Rows are one point carried round by a steady rotation, each followed by how many ticks it has turned.
The counts run from 0 to 211.
[ -1  17 -13 -32  25  -3  11   7   3  10 -11 -33   5  14 -19   3  20   0
  -5  21   5   5  -9  12  -6 -13   5 -16  15  16  -3  17  10  15 -25   6
  -6 -21  -5  -1  -1 -12  23  21   1  22 -20  -8  -5   4   2  24   1  35
  -9  10   0 -17  -7]  28
[ -2  11 -34 -15  19 -22   2  -2   1   1  -2 -34   4  29  -1 -10  32 -18
  12  22   3   7   1  -9  -7   7  -7  -8 -12   4   0  31  43   4  -7 -24
   1 -22  -2  15  -7  25  11 -10  12  19 -16 -14 -11  -1   5  24  12  16
   8  -7 -14  -7   2]  1
[ -5   2  11 -16   6  -3 -10  14   1  -8  23 -17 -12   8 -23  -2  26  -3
  11   7 -19  -7   5  17   1  -6   4 -24   5  24   8  12  30 -15 -16  -7
   8 -10  -6   2   0   4  12   2 -28  34 -19  12 -18  -3  12  26  13  28
  18  -5  -5 -10   2]  10
[-13  19  -5 -32  15   7  12   7  16   8  21 -35   3   7 -20   4  20 -10
  -2   5   2   7  -1  22  16 -11  -5 -16 -10  -8   4  24   7 -10 -12  13
   1 -28   3  -9   7 -12   8   0 -15  12 -22   5   2   3  12  31  11  24
  13  29   8  -8 -18]  146
[ -7  23 -17 -20  14   1   1  13  -8  14  18 -25   3  20  -6 -15  20  -7
   3 -18 -12  10  -9  -1   6  -4 -13  -8  -4   7  13  23   6  -1  -8  -5
  15 -24  -6 -19   8   5 -13  -7  -5  24 -53 -14   3  -8  11  26  27  16
  10  12   3   0   3]  68
[-17  22   4  -5  23   5 -11   6   6   2  25 -23  14  18 -15 -10   4   1
  23  25  -2  -4   7  -4  12  -7 -11 -11  -4   3  -4  22  15  -4   0   1
  14 -34  14  -2 -24   5  14 -16 -13 -13  -8  -3   4  22  34  11  36  23
   5   2  -3   4 -28]  56
[ -6  13  -7 -10   7 -14 -11   3  19   4  12 -36   9  17 -14   2  20 -17
   8   5  -9   6   5   0   8   2 -13 -11 -25 -11   7  29   8 -14   2   4
   1 -36  -1   2 -13   9  -2 -12 -18   7 -31  -3  -6   2  13  15  16  17
  12  28 -12   8  -8]  60
[ 13  12  -7   3  26   0  -6   2  -8   2  24  -4  13  34  -1   9   4  -4
  21  19  -3   0   5  -3   4 -16  24  -9   2  14  16   3  29  -3 -19  -1
   1 -13  -3   3   0  16  18 -12   7  30 -34 -12  -6  17  33   9  14  23
   4  -1  13 -16  -8]  132
[ -5  23  -7  -8  29  -4 -14  -5  -6   7   9 -17  18  37   3 -12  10 -20
  14  13 -13  11 -10 -16   1  -8 -10  -9  -8  25  10   7   4 -16   0   4
  -3 -14   7   5 -21  14  18   4   0   0 -42 -14  17  23  14  20   2  14
  12   9  -8   3 -14]  158
[ -5  22 -26 -26  31  -9  15   1  -7   4  -3 -37   9  14 -10  -4  18  -5
   3  10   1  15  -6   5   4 -11 -10 -16   0  -4   2  14  16   7 -12  11
   2 -26  -7   4  10  -4  -2  14  11  12 -42 -17  10   5   6  33   8  12
   0  15   4 -15   2]  27
[ -6  17 -18 -13   7 -10  -2  -7  11  -6  12 -19  16  24 -12  -7  28 -22
  15  22  -2   4   7  -5  24   5 -12  -6 -28  -3   3  36  39  -8  12  -8
   8 -26  13   0  -2  15   5 -14  -6  10  -9   2 -13   5  20  17  17   6
  29   2 -10  -4  -7]  0
[  1  30  -6  -9  18  14  12   9  13   1  11  -4  14  26   0   3   1 -14
  29  13  -6 -11  20   6  18   7  11  -9 -13  -6   6  12  15  -2  -4  10
   9 -24   3 -17  13  14   5 -19 -10   4 -30   1  -7   2  28   6  16  23
   6  10   0   4 -24]  135
[ -3  28  -7   1  20  18  -7   6  -3   1  41 -20  14  22   1 -11   6 -17
  23  12  -6   0 -10  -9  20 -13  -6  -3 -10  33   9  11  31  -7   4  -8
  13 -15  22 -19 -17   7  12   4   6  -6  -4  -8  -9  21  21  17   9   6
  22   5   0  -7  -4]  210
[-12  24 -23 -19  23  14   3   5 -10   5  25 -22  -3  23 -16 -22   0   0
  27  -1   2  -7 -17  -9  10  11   0 -13   4  13   5  11  27 -15   0 -10
   7  -8   0   1 -13  24  14   5   4  13 -31  -2   3   5  25  23   1  19
  10   7   6  -3   1]  124
[ -3  17  29 -17   5  12 -11  -8   8   7   3 -11  15  24  -6  -8  15 -18
  22  26 -26  -3 -13  -1 -10  -6   1   9 -10  20   0  11  12 -19   9   3
 -11  -1   6 -18   4   5  32   1 -14   8 -23   5  -8  15  10   6  -1  40
  11  -9 -24   9 -21]  40
[ -3  26  16 -13 -11  23  -2  22   6   2  26  -8   8   5 -12  -2  12 -11
   9 -10 -13  -3   2  15  14   4   3 -13   3  14   8  27   0 -17   1  13
   7 -32   2 -31  10   4   4 -13 -25  17 -36   5 -12  -2  23  11  29  19
   5  15  -8   8  -6]  187
[ -5   3  15 -23  29 -15  -2   9   0   0  11 -34  -6  14 -15   4  20   1
   1  18  -6   2  -5   8 -21 -25   0 -13   1  21   5  12  19   9 -24   2
   6 -11  -1   4   1 -14  15  16   6  23 -20  -8 -12   7   1  30  12  37
   3   2   1 -18   1]  148
[ -4  24 -32 -15  29   7  -5   1   1  14  20 -32  20  14 -16 -18  23  -5
   1  13  -6  -2 -15   6  22  -2 -24  -5   5   4   9   6   9 -17  -8   4
  10   0   1  -6 -18   1   3 -18 -23  -7 -30   6   7   6  23  20  24   6
  -3  -3  -5 -20  -3]  165
[-15  21  16 -21  -5  -3 -19   1   6   4   8 -34  -5  10 -24  -6  16  -8
  18  13 -29 -12  -7   1  -3   4  -2 -11 -15  12  -3  25  13 -10   7 -10
  10 -27   5  -6  -1   1   5 -11 -20  11 -18  12 -15  -1   9  28  17  27
  10   3 -22  25   0]  179
[ -7  20   1 -13  20  -4  12  -4   6   8  22 -22  10  18  -5  -7  20 -28
  -5   8  -2  14  -5  -3   9 -16  -5   0 -21  -5  14  18  27  -2  -5  14
  -1 -25   3 -14  10 -10   5   3   6  11 -28 -14 -10   2  13  15  21  16
  19  24  18  -8 -15]  34
[ -2  23  11 -16  29   1  -6  -2 -14   7 -10 -12  17  32   0 -16  10 -16
  16  26 -21   3 -18 -17 -29  -4  -6  10  11  23   5   9   7  -8  -9 -12
  -3  -3  13  -3   2   8  11   3   2  12 -45 -16  -3  17   4  16   5  19
  -8 -21 -23   1  -7]  159
[ -5  22   3 -18  20  -8  -5 -12 -10   2  -6 -10   9  35  -3  -7   3  -4
  21   6   7   5  -3 -16   4  -3   1  -1 -12   9   8  38  27   3   8  -7
  10 -27  18   5   2  13  13   3  10  11 -23 -17   1  25  23  14  13   9
  10  -1  -3  -1 -10]  117
[  9   7   5  -9  14   3  12  14  24  -3  10  -6  21  10  -9   0  22 -17
  25  17  -6  -5  23  17  11  -7  11 -24   1   7   8  16  19  -9 -12   9
  -5 -29  -5  -3   4  15   7 -11 -26  16 -27   4 -12 -10  24  -2  13  32
   7  15 -15  -8 -18]  18
[ -3  26  -4 -13   9  14 -11  26 -19   6  12 -11  -7  15  -6  -3   1   9
  14   3 -17  -7  -3 -11 -15   0  -4  -8   6  28  12  13   0   4 -16 -13
  24 -22   0 -16   5   5  -3  -9  10  17 -46 -10 -11   7  21  28  22  22
  -6  -7  -1  -2   1]  185
[-12  33  19 -30   6   6  -8   7  -1   5  -1 -14  -4  23 -22 -14  11   6
  22   8  -9 -19 -11   8 -12  15   2  -1   2  14  -8  25  31   1   0 -19
   8  -7   5  -7  13  21  15   3 -17  20 -12   5 -24   3  14  30   3  34
  14 -15  -5   2  -5]  6
[  1  23  17 -21  -1  22  -5   3  -7   1  30 -13   4  23 -14  -7  12  -9
  18  -3 -18  -2 -12  14  19   2   3 -12  -1   6   6  13  23 -23   7   1
   6 -10   6 -12  19   2  14   1 -21  26 -24  12 -16   0  33  12   5  28
  30   4  12   3  -8]  127
[  3  20  -7 -26  16  27  -6   9  -2   3 -13 -27  13  11 -10  -8   9   3
   9  25 -12 -10 -30   6   1 -10 -10   0  17  35   1  28  14   7 -12   1
  -2 -27   5 -11  -6   0  19  16   3  -1   1   1 -18   6   3  24   4  22
 -13 -10 -22 -10  -4]  201
[  4  10  -6  -8   3   9 -15   7   3   5  10 -29   5  21  -5   5  23 -14
 -12  18   4   4 -10  -6  -8 -24   5  -2  -3  33  16  23  29   1 -10  -4
  -6 -15  -4 -14   1 -10  19  11  10  22 -13 -11 -24   9   0  21   2  30
   4  -1   1 -28   7]  208
[  2  12   5  -9  24 -12   5  -5  -7   7   9 -24  15  16  -2   1  34 -19
  -5  22 -13  17  -6  -8 -18 -29   9   0 -16  13  10  17  30   6 -11  -3
  -2 -17  -3   4   7  -7  13   8   9  33 -25 -25  -4   1  -4  11   5  25
  10   0   5 -14  -6]  35
[  3  15  -5 -25   8   6   8  -1  17  -2  -9 -36  18  15 -11   5  18 -19
   7  14 -17  -1  -7  17  33 -15  -7 -23  -8  17   2  28  13 -11   1  15
 -14 -32   6  -6   2  -5  13   8 -16  -1 -13   8 -12  -2  10   8   7  13
  -5  10 -26 -11  -4]  198
[  5   8 -20  -9  18  17   1   6  13   4  34 -12  14  16  -7  -6  18 -15
  14   5  -6 -11   5  14  29 -12   7 -21   7  12  22   6  36 -19 -10   9
  -1 -11  -1   0 -10  13  15  -8 -10  20 -22   3  -6   0  33   6  18  26
  16  10   9 -14  -4]  131
[ -2  24  -8  -2  41   5   2  -1   9  14  25 -15  23  19  10 -22  16 -21
  13  17  -1   4 -20 -16  -2 -13   1  -5   1  16   8   1  21  -9  -3   3
   3 -10   1  -3 -10  13  13   4  16   5 -34 -21   1  19  17   4   7  27
  12  11  -1   8 -15]  38
[  5  34  -5  -1   6  19  -6   9 -16   6  14 -21   1  31  -2   6   6   1
   7  12  -2   6  -7 -13 -12 -19  12  -5 -10  19   9  21  28  13  -7  -4
   8 -21   4 -20  13  -7  11 -12  27  15 -14 -22 -19  28  16  30  13  16
   8  -4   8 -14 -12]  91
[  4  28   0 -17  13  19  -7   5  -2   3 -19 -16   9  18  -4  12   3  -3
  22  32 -23 -15 -20   7  16 -17   6 -12   7  30  -1  18  18   0 -10  10
  -8 -22   2  -8 -11  -1  26   5  -3   8 -11   4 -15  12  18   9   4  25
 -15 -20 -26 -11 -13]  81
[ -4   9  11 -14  27  -1   7   2  11   8  19 -28  16   0  -1 -13  40 -27
   2  33 -23   3 -13  -5 -11 -31   5  -8  -3  18   6   3  33  -8 -10   5
   5  -1  12  -4   0   0  16  12  -7   9 -13  -1 -20   3   0  10  13  34
  15  -9 -12  -6  -4]  36
[ 14  17 -29 -13  21   5  -4   2  -2   9 -20 -21  18  25   4  17  12 -13
  13  26 -10  -5  -9  -6   5 -11  -1  -4   3  20  12  24  15   5  -7   4
 -14 -28 -14   2  -8   1  14  -2  16  17 -30 -13 -13   4  19   4   5  14
 -20  -3 -21 -13   0]  80
[ -5  29  17 -30   1  13   7  11   5  -3   3 -25   7  13 -16   0  27 -10
   0  14 -20   0 -15  11   6 -15 -16   2  -4  18  -1  32  30   6   8  -4
   5 -21   6 -23  22 -15   7  11 -12  12  -4  11 -29  -4  -4  35  14  11
  17 -14  -3 -10   5]  205
